[[115 146 126 128 125 137 136 135 132 145 136 129]
 [127 146 127 142 122 131 136 146 121 114 136 113]
 [120 146 119 128 131 126 136 134 125 123 136 128]
 [125 146 135 143 139 132 136 134 115 128 136 131]
 [144 146 140 119 116 148 140 134 113 127 136 142]
 [130 146 134 128 131 102 136 134 124 134 136 134]
 [127 146 128 128 131 111 131 134 125 103 136 122]
 [138 146 124 120 131 110 136 146 130 127 139 134]
 [127 146 123 128 140 131 133 134 103 127 121 131]
 [127 146 124 128 137 131 136 134 125 127 148 128]
 [127 146 127 140 144 131 140 134 139 127 120 131]]
The entry in the bottom-left corner?
Answer: 127
The top-right entry?
Answer: 129
The fifth-last entry, reading row by row: 134
The third entry on the main diagonal?
Answer: 119
The 5th entry in reading order -> 125
The entry directly above the smallest entry: 148
The largest entry in the last row?
Answer: 146
The smallest entry in the first column?
Answer: 115
The last entry, reading row by row: 131
The entry directly below 110: 131
The second-last entry, reading row by row: 120
The smallest entry in the last column -> 113
The fourth-last entry, reading row by row: 139
The third entry from the end, reading row by row is 127
The minimum?
Answer: 102
The second entry on the main diagonal -> 146
The top entry of the column that holds the smallest entry: 137
The entry directly below the smallest entry -> 111
The largest entry in the first column?
Answer: 144

x = [153 124 153 143 131]
What is the minimum?
A: 124
What is the entry just right of the smallest entry?
A: 153
The 1st entry from the left -> 153

Questions about the grid below. Indices start at 0.
1) Which number is the bottom-left entry?
2) Which number is the entry just left of 102?
3) Which number is the entry directly below 119?
4) Which number is the entry at row 1, column 1?
5) Which number is the top entry of the column that holds the smallest entry?
6) Which number is the top-right entry?
7) Which number is the bottom-right entry?
8) Which number is the entry just right of the centre entry?
[[129 137 125 123 115 124 114 119 122 138 140]
 [148 132 131 132 125 130 143 118 122 122 130]
 [139 124 125 108 120 102 126 134 129 137 135]]
1) 139
2) 120
3) 118
4) 132
5) 124
6) 140
7) 135
8) 143
